Questions about the array below. Indices start at 0.
1) Give the entry at row 1, column 1.
2) Give the entry in row 2 and column 0.
3) Give the entry directly below the largest entry.
4) Give the entry directly below 140.
5) Give the entry in the bottom-right corner.
6) Give the entry in row 1 and column 0.
[[126 121 136 132 117 126 110 142 124 132 137 117 142 127]
 [126 122 135 130 116 128 107 144 124 132 135 117 143 128]
 [129 134 122 127 141 127 146 115 133 125 124 139 114 126]
 [129 134 121 127 142 127 148 114 133 125 123 140 114 127]
 [126 123 135 130 115 129 106 144 124 131 136 117 143 128]
 [129 132 122 128 138 126 139 117 132 126 127 136 117 126]
 [129 133 121 127 141 126 145 115 132 126 125 138 115 127]
 [126 124 134 129 116 129 106 143 124 131 135 118 143 128]
 [126 122 137 133 116 129 109 143 124 130 136 117 143 127]
 [126 125 136 131 116 131 110 144 125 129 134 119 143 127]
 [129 133 122 127 141 126 145 115 132 126 125 139 115 126]
 [126 124 137 132 116 130 109 144 125 129 135 118 143 127]
 [127 125 134 129 116 130 108 143 124 130 134 119 142 128]
 [127 123 134 129 117 128 108 144 124 132 134 118 143 128]
 [126 121 136 132 116 127 108 143 124 132 137 117 143 127]
 [127 125 134 129 116 130 108 143 124 131 134 119 142 128]]
1) 122
2) 129
3) 106
4) 117
5) 128
6) 126

grid = [128 116 156 107]
The 1st entry from the right? 107
The 2nd entry from the left -> 116
The 3rd smallest entry? 128

Questions about the matrix below. Indices start at 0.
1) Read off the minimum.
2) Read off the top-left entry.
3) Read off the entry directly below 128.
4) Read off the bottom-left entry.
5) Read off the entry at row 0, column 2.
6) Read off the entry in row 2 and column 0.
7) Read off the entry in the top-right corner.
8) Read off the bottom entry of the column that holds the smallest entry.
[[117 121 122 154 145 131 105 145]
 [141 144 128 117 117 127 125 134]
 [144 144 131 117 121 133 130 134]
 [119 120 126 157 151 137 108 146]
 [146 147 125 116 117 132 124 134]
 [144 145 129 116 118 131 127 134]
 [119 121 124 157 148 134 106 145]
 [125 127 123 136 131 130 120 132]
 [143 142 133 117 122 134 131 133]
 [146 149 124 116 113 127 122 133]
 [122 125 122 146 137 131 111 139]
 [145 146 126 116 118 132 126 134]
 [119 121 122 154 147 134 107 145]
 [141 139 133 118 125 133 132 133]]
1) 105
2) 117
3) 131
4) 141
5) 122
6) 144
7) 145
8) 132
